Rotation paths and how fast each direction turns (degrees per step):
Each turn is a multiple of 5 degrees from 10 to 175, or 0.
Each row of a path follows its step; steps can be skipped.

step 5: [  6,  -2,  13,  29, -38, -11,  24,  -9,   8, -19,  19,  17,  31,  13, -14,
  13, -16,  -8, -25,  43,  21,  41,  -4, -13, -50,  17, -29, -17,   2,   4,
  -6,  -1, -13,  10,  13,  -9,   6,  -1,   7,  11,  -5, -11,  22, -14]
step 14: [ 12,   1, -16,  -3,  19,  47, -11, -22,  49, -14,  27,   7,   3,  -1, -20,
   2, -25,  18, -14, -26,   4,  -3,  30, -13,  -8, -17,  24,  15, -12, -31,
 -18, -17, -24,   9,  -3,  17,   6, -11,  -3, -29, -33,   0,   6,  -3]
step 15: [ -4,  10,  -3, -44, -24,   3,   2, -20,   9,  14,   8,  32,  19, -29,  16,
   2,   4, -11,   2,   4,  12,  32, -14,   4,  10, -28, -25,  -1,  12,  30,
  46,  11, -29,  11,   0, -27, -24,  17,  16,  -3,  17, -11, -23, -16]
step 20: [ -5,  -3,  -1,  15, -12, -16,   8, -26,  30, -50,   7,  -4,  -1,  19,  -9,
   6, -18,  21, -21,   2,   0,  41,   8,  11, -39,  12, -58, -19,   6, -21,
 -16,  10,   6,  17,  -1,  -1,  10,   4,  18,   4, -15,  10,  24,  -8]
step 22: [ -2, -38,  -9,  -9,  17,  10, -28,  15,  18, -14,   3,   9,  -1, -14, -42,
   8, -21,  22, -32,  -7,   7,   6,  21,  25,  -8, -42,   4,  14,  13,  23,
  23,   1,   8,  30,  -9,  -5, -35,  19, -19, -17,  -5,  25, -12,   7]
step 24: [ -6, -14, -12,  -1,  18, -12,  13,   2, -13, -18, -12,  10,   9, -14, -13,
  23, -33,   5, -20,  -7,   8,  37,  -3,  19, -39,  41, -16, -12, -26, -19,
 -14,  -1, -28,  31,   3,  36,  -7,   3,  38, -15,   8,  -4,   7,  21]
step 27: [-27,  16, -12, -57, -22, -16,   6,  -1,  -1, -12,  10,  -1,  -5,  -9,  -3,
  24,  -7,  15,  15, -20,  13,  16,   2, -43, -15,   7, -15, -38,   6,  24,
  13,  -6, -22,   2, -35,  26,  20,  23,  17,  23,   5,   7,  -6,   6]
Directions:
[  1,  -9,  -3,  -1,   5,   9,   6,   3,  -5,  -2,   4, -10,   8,  -6,  -2,
   3,   0,  -2,  -3,   3,  -1,  -6,   6,  -4,  -6, -12,  -7,  -8,   3,  -3,
  -8,   0,   5,  12,  -3,   2,  12,   2,   0,  -4,  -4,   6,  10,  -2] -> 170
[  7,   0,  -6,   2,   6,   7, -10, -10,  -7,   7,   5,   4,   2, -13,   0,
   4,   9,  -5,  -4,  -3,   2,  -1,   1,   6,  -3,  -9,   1,   8,   2,  -5,
   0,  -5,  -2,  -7,   2,   7, -11,  -5,  -2,   4,  -2,   8,  -3,  -7] -> 100
[ -4, -11,   0,   4,  -5,  -5,  -2,  -5,   5,  -6,  -5,   5,   3,  -9,   3,
 -10,   1,   3,   9,  -2,  -7, -12,  10,  -6,   2,   4,  -8,   0,  -3,  -6,
  -2,   4,  -3,  -6,  -9,  -4,  -5,   7,   2,   9,  -2,   8,  -1,   2] -> 155
[ -4,  -2,  -5,   2,  -8,  10,  -2,   4,  -4,  -5,  -2,  -5,  -2,   1,   1,
  -5,  -1,   9,  -1,  -5,   8,   8,  15,   5,  -8,   9,   0,   2,  10,  -1,
  -3,  -1,  -6,  -5,   6,   1,   4,  -1, -16,  -2,   7,   3,  -1,   0] -> 170
[ -7,  -1,  -1,   2,  -1,  14,  -4, -13,  -2,  -1,  -3,   0,   5,   4,   7,
  -1,   2,   3,  -1,  -1,  -2,  -9,  -1,   6,   2,   5,  -1,  -7,  -2,  -1,
  -7,   0,   0,   4,   3,   9,  -9,   3,   4, -11,   0, -17,  -2,   7] -> 70
[  4,  11,  -3,   1,  -2,   4,  -1,  -8,   1, -10,   6,  -2,  15,   7, -11,
  -9,   2,  -1,  -3,  -5,  -8,   5,  -4,  -4,  -2,   2,   2,   6,  -2,  -4,
  -6,  -1,   4,   3,  -4,  -9,   0,  -5,  -6,  10,  -4,  -5,   5,   1] -> 120
[  5,  -1,   7,  19,  -1,  -6, -12,   2,  12,  -3,  10,   6,  -5,   4,   2,
   3,   6,   3,  -2,   2,   3,  -3,   4,   0,   3,  -5,   2,  -8,   8,  -2,
  -3,   0,  -1,   4,  -6,   0,   2,  -9,  -5,  -1,   3,  -5,   6,   0] -> 120

step 0: [ -2,  -5,  -8,   8,  14, -20,  18, -14,   6, -15,   2, -15, -18,  17,  -2,
  -5,  17,   1,  -1,  16,  25,  -1,  14, -24,   9,  14,   7, -22,   8,  -1,
  12, -26,  33, -29,   1,  15, -24,  -9,  32,  43, -19, -24,  26, -22]
step 3: [ 22,  -6,   6,  39,  22,  10,   1, -10,  -5,  -2,  -4,   9, -13,  10, -19,
   7,  -3,  -7, -16,  14,  -7, -16,  -5, -47,  -4,   4,  24,   0,  13,  18,
  10,  -7,   3,  -4,  -2, -42,   0, -23,  41,   1,  24, -12,  29, -17]
step 5: [-27,   4,  18,   0,  32,  14, -10,  -9,   6,  30,   2, -28,  22,   0,   6,
 -22,  17,   1,   0,   5,  15, -20,  40, -23, -20, -24,  14,  -5, -29,  21,
 -10,  -2,  -8, -10,  -3,  -6, -22, -11,  45,   5,  -2, -14,  -6,  -8]
step 22: [ 43,  16, -11, -16,  17, -13,  40,  -8,  14,   0,   9,  -8,   6,  -7,  -2,
  25,  -1,   3, -12, -27,   5,   7,  15,  22,  43,   9,   0, -37, -14,  -1,
 -15, -17,  -6, -24,  18, -11, -30, -14,   3,   6,  13,  12,   8,  -2]
step 24: [ 49,  19,  12, -18,  -6,  11,  20,  13, -18,  22, -15, -26, -13,  -7,   1,
  -3, -23,  38,   2,  11,  -1, -10,  22,  29,  -7,  24,  -9,  34,  -4, -10,
   6,   2,  -4, -14,  -6,  -9, -23,   8,  23, -15,  15,  28,   0,  -2]
step 25: [ 19, -20,  13,   6, -25,  -4,  22, -17,  40,  29,  14,   4,   3,   3,  32,
  30,   4,  20,   6,   7,   2,   8, -13,  -7,  28,  19,  11,  -3,   0,  23,
 -13,  23,  -7, -10,  15, -17,  -7,  -1,  14,  -9,  21,   1,  45,   6]
step 30: [ 17,   4,   6,  16, -25,   3, -27,  -5, -14,   2,   6, -14, -10,   0,  -1,
  26,  -9,   8,  -1,  -5,  26,  19,  27, -41,   9,  21, -11,  10,  17,  -5,
 -15,  43,  36,   3,  11, -31,   5, -14,  34,   1,  -2,  -7,   3,  -7]
Directions:
[ 10,   2,   3,  -4,  -4,   6,  -4,  12,  -4,   4,  -7,  12,  -1,  -3,   4,
  12,   6,  -2,  -4,   3,   6,  -1,  -3,   3,   1, -10,   2,  -1,  -1, -10,
  -8,  -8,  -6,   0,   5,   7,   1,  -6,  -1,   3,   9,  -7,   3,   3] -> 155
[ -1,   8,   3,  -2,   1,  -4,  -2,   4,  12,   5,  -9,   5,   1,   9,   5,
  -7,  -2,   4,  12,   7,  -4,  -8,  -7,  -1,   0,  -7,   1,   6,  -4,   4,
  -2,   5,   3,   5,   6,  -5, -16,   2,  -6,  -4,   3,   5,  -3,   4] -> 95
[  9,   0, -12,  -4,  -4,   6,  -6,  -4,   7,   8, -13,  -1,  -3,  -2,  -2,
  11,   2,   2,   3, -13,   5,  -8,   6,  -1,   3,   1,  -4,   0,  -2,  -2,
   4,   9,  -1,   6,  -3,   0,   4,  10,   2,   1,  -5,   5,  -7,   0] -> 125
[  4,  -8,   2,  13,  -9,   3,  -8,   6,  -7,  -1,   5,   4, -10,  -4,   7,
  -2,  -1,   8,   2,   5,  -3,  -1,  -4,   4,   9,  13,  -2,  10,  -7,  -4,
   7,   4,   1,   7,   0,  -4,   0,   0,   5,  -5,   7,   2,  -3,  -4] -> 65
[ 10,   5,  -7,  -2,  -2,  -8,  -6,  -6,   7,  -4,  13,  -2,   8,  -1,   4,
  -6,   2,  -2,   3,   8,   5,  -6,   6,  -1,   5, -10,  -2,  -6,  -9,  -9,
  12,  -6,   2,   2,  -2,   4,   5,  -4,   1,  -7,   4,  -2,  -3,  -1] -> 65
[ 10,  -1,  -5,  -2,  15,   9,  -2,   1,  -2,   1,  -2,  -2,  -5,  11,   9,
  -6,  -5,   3,  -8,   6,   6,  -1,   5,  -4,  -6,   7,   1,  -1,   4,  -2,
   4,   2,  -4,   4,   1,   3,  -4, -13,  -4,   5,  -6,   9,   4,  -8] -> 135
[  1,  -4,  -4, -16,  -6,  -9,  -3,  -1, -10,  -6,  -4,   4,  -3,   1, -11,
  -5,  -3,   4,  -5,   5,  -4,  -9, -10,   3,  -4,  -4,   4,   3,  -7,   0,
  -2,   5,  -6,  -1,   1,  -5,  11,  -2,   0,   0,  -5,   9,   4,  -4] -> 145
